In the rows, 128 means zero.
Named moves, each a turn or a mirror, and the order they were made in; the first pair answered
move k550:
[157 128 144 149 127 123 105 149 172 140 106 123 134 176 134  95 105 118
 158] => [151 102 127 126 148 149  99 152 170 123 106 115 127 137  94  90 150 116
 150]
[145 158 138 132 141 112 157 151 110 135 162 124 135 124 144 143 100 117
 153] => [136 124 123 111 157 141 156 154 108 114 159 117 131  93 102 137 143 114
 142]
[ 91 128 106 121 136 118 143 126 134 136  89 124 103  90 116 151 182 139
 137] => [ 92 161 126 149 118  88 148 125 135 156  92 133 108 135 163 159 129 139
 147]
[158 158 123  90 170 106 120 152  98 144 154 146  91  98 120 113 119  92
 130] => [153 164 128  96 163 101 125 151 101 146 159 151  91 102 132 112 108  85
 132]
move k930:
[101 161 138 156 118 121 110 149 135 140 155 170 170 136 159 151  97 136
 102] => [ 92 146 128 154 124 128 111 143 119 127 178 170 168  97 149 146 110 134
  98]
[ 89  94 113 186  94 149 147 103 157  97 146 134 153 173 129 150 131 153
 128] => [ 88  88 110 177  92 139 154  98 150  99 156 124 148 162 132 152 140 147
 127]
[148  99 128 119 102 115 153 108 121 128 185 121 118  72 137 123 128 123
 146] => [162 146 167 125  86  85 150 123 145 159 126 126 128 155 157 132  95 137
 150]
[126 105 138 126 117 155 101 134 119 113 105 129 140 142 108 135 163 145
 126] => [126  93 114 127 123 135 145 115 124 122 135  98 126 100 127 134 155 116
 141]
move k336:
[115 118  99 121 141 136 142 123 123 111 156  90 120  66 112 142 119 109
 122] => [132 174 135 110 140 131  86 144  94 124 143 143 126 135 137 140  85 130
 105]
[127 127 130 143 116 129 127 123 155 121  96 126 145 152 119 132 125 151
 130] => [127 109 124 147 123 142 133 117 152 118 114 120 145 128 116 129 143 151
 129]
[119 111 130 108 127 155  83 139 120 112 119 129 142 194  52 180 166 155
  91] => [124 119 127 101 128 114 144 132 168 148  72  80 128 203  66 173 158 126
 124]
[145 144  92 121 126 133 138 161 166 119  88 106 117 154 104 123 141 124
 102] => [138 123  90 118 123 158 122 162 149 105 113 118 124 129  89 121 158 139
  92]
Pairs:
(two moves a pair)
[148 151 123 116 161 135  59 142  78  96 132 170 152 158 111 122 136 115
 125] => [151 155 105 127 157  91 121 119  90 120 190 132 129 112 162 115 101  72
 160] -> k930 k550
[184 147 178 131  98 147  53 126  99  96 138 169 169 125 146 116 117 146
  60] => [180 135 174 115  94 145  87 127 147 105  47 143 172 158 115 117 144 154
  64] -> k336 k930
[168 172 153  90 144 104  99 148 111 147 105 130 118 195 141 138 121 104
 126] => [170 155 130  76 150  91 138 143 133 155  94  97  95 158 130 133 131  73
 143] -> k930 k336
[129 118 107 129 122 130 158 103 148 134 165 123 130  95 141 137 126 116
 141] => [114 108 105 139 115 151 144  99 148 123 158 125 137 102 120 145 145 136
 134] -> k930 k336
[160 129 159 114 135 126  98 140 159 123  81 149 129 119  93 121 149 146
 117] => [165 153 168 132 125 100 129 134 175 149  86 131 128 137 134 119 111 139
 131] -> k336 k550
[162 131 109  89 132 121 140 131 118 137 141 106  87  79 130  84 147  80
 124] => [157 146 133  89 124 157  79 145 105 118 103 146 107 142 108  97 159 119
 101] -> k930 k930
[135 118 134 145 137 137  63 127 110 118 109 157 115 133 152 158 105 135
 135] => [136 115 116 132 145  99 110 122 150 141  66 124 106 130 148 157 116 113
 155] -> k550 k336
[118 109 124 136 132 150 101 106 125 121  70 113 150 115  83 138 167 138
 100] => [130 132 120 145 121 105 140 104 156 152  51  89 135 131 114 136 138 121
 120] -> k930 k930
[146 204 132 149  94  88 120 124 171 168 137 129 142 150 184 123  76 129
 121] => [138 173 109 140 102  91 162 110 216 167  89  91 127 125 148 111 111 109
 133] -> k930 k336
[134 156 138  97 136  94 126 123 109 145 147 140 111 118 139 111 112 121
 139] => [133 156 134  92 144  94 134 123 120 147 114 130 116 123 125 111 118 118
 138] -> k550 k930
[136  97 121  68 177 111 120 141  87 133 131  94 114  57  76 101 196  85
  92] => [150 136 135  64 184  93 102 159  58 145 153 108 104  74 108  96 159  80
  84] -> k336 k930
[101 105 118 168 100 120 187 121 159 160 174 106 145 118 156 139  81 120
 137] => [107 119 130 149 107 122 179 136 184 167  92 107 149 177 131 146  91 131
 134] -> k550 k930
[112 120 127 142 119 126 152 114 152 142 107 106 137 148 136 142 119 135
 143] => [109 118 130 156 109 147 126 115 129 126 150 127 148 146 148 148 117 148
 127] -> k336 k550
[100 127 117 145 109 152 145 127 128 107 112 147 130 153 106 146 124 162
 114] => [104 126 106 156 108 125 176 110 147 123 117 119 117 135 131 137 109 138
 129] -> k930 k930
[137 165 148 138 128  75 142 126 115 163 148  97 122 117 154 108  89  71
 148] => [144 168 161 100 147 122  66 158  72 127 135 146 122 119 103 105 126  92
 106] -> k550 k336
[101 122 115 197  87  96 194  89 190 155 162  88 138 130 170 137 109 138
 153] => [113 166 152 191  84  92 138 107 175 163 137 133 141 192 184 139  75 147
 147] -> k336 k336
[126 164 160 148 100 112 106 113  73 150 191 164 115 139 201 136  40 140
 148] => [112  97 132 113 130 189  75 127  52  87 182 170 113  70  96 131 141 155
 115] -> k930 k550
[147 117 119  81 165 157 103 143 136 139 161 124  93 113 103  91 147  96
 147] => [163 142 143  80 156 147  89 156 148 149 117 130  99 178 105  99 134 112
 140] -> k930 k930
[129 128 135  99 129 153 100 152 115  99 157 148 147  95 126 124 140 119
 125] => [144 169 150 110 122 118 116 159 143 131 113 139 147 156 149 129  98 115
 139] -> k930 k930
[111  99 110 138 148 117 175 103 126 143 132  96 136  96 176 115 154 127
 151] => [101  77 111 151 140 154 152 105 123 122 121 117 153 112 148 119 178 149
 137] -> k930 k336
[ 83  87 107 144 115 145 137 119 117 136 164 135 139 118 155 114 120 141
 125] => [ 94 104 115 143 124 150 109 136  95 132 157 162 144 145 153 116 106 149
 120] -> k336 k930
[130 149 174 123 136 117  95 120  94 151 156 128 128 149 162 115 110 123
 128] => [119 120 160 127 138 140  96 113  79 128 182 134 129 110 151 113 137 124
 122] -> k336 k336
[144 154 140  87 146 132  83 159  98 123 112 169 119 137 105 131 130 129
 110] => [151 163 133  86 155 105 108 156  97 148 133 154  97 122 134 118 101 105
 129] -> k930 k336
[136 136 130 139 127 128 117 122 102 119 129 157 127 144 136 124 113 122
 137] => [130 115 113 133 135 123 152 117 128 118 116 124 114 113 125 125 132 107
 149] -> k336 k550
[142 161 137 116 160  64 106 147 122 154 130 114  96 113 144  98  59 112
 136] => [136 158 141 127 147  62 119 144 148 162  97 110 111 142 146 105  63 125
 140] -> k336 k930
[106 144 134 135 118  88 121 131 153 150  70 122 141 142  97 117 120 120
 120] => [103 116 108 130 126 105 137 118 144 135 122 114 137  66  92 110 137 113
 131] -> k930 k930
[114 142  88 108 121 125 142 124 178 127 100 121 125 115 137 140 130 129
 135] => [118 156 109 121 107 140 100 131 143 116 139 158 133 131 162 150 106 150
 116] -> k336 k550
[ 90  73 132 135 109 201 154 126 161 113  62 125 167 151  69 148 170 179
 124] => [101 123 164 142 107 178 130 138 158 136  52 149 165 214 105 148 117 186
 126] -> k336 k550
[143 131 136 180 107  97 171 108 131 134 191 109 130 113 177 128  83 109
 155] => [152 141 146 157 113  86 184 123 174 154  97  92 121 155 145 122  97 115
 156] -> k550 k930
[122 150 115  99 159 101 142 118 127 165 113 105 113 124 128 119 129 120
 161] => [109 124 108  98 157 129 139 113 130 140 105 102 122 107 106 118 153 131
 151] -> k930 k336
[151 149 128 122 137 107 138 141 128 151 116 131 113 142 127 114 111  87
 137] => [149 153 138 116 142 130 106 153 103 137 127 161 120 139 124 119 116  99
 129] -> k336 k336
[118  71 118 154  80 156 106 125 132  78  62 162 157 113  78 133 197 145
 143] => [118  74 112 157  82 131 142 126 160 104  38 135 151 114  78 132 189 126
 164] -> k336 k336
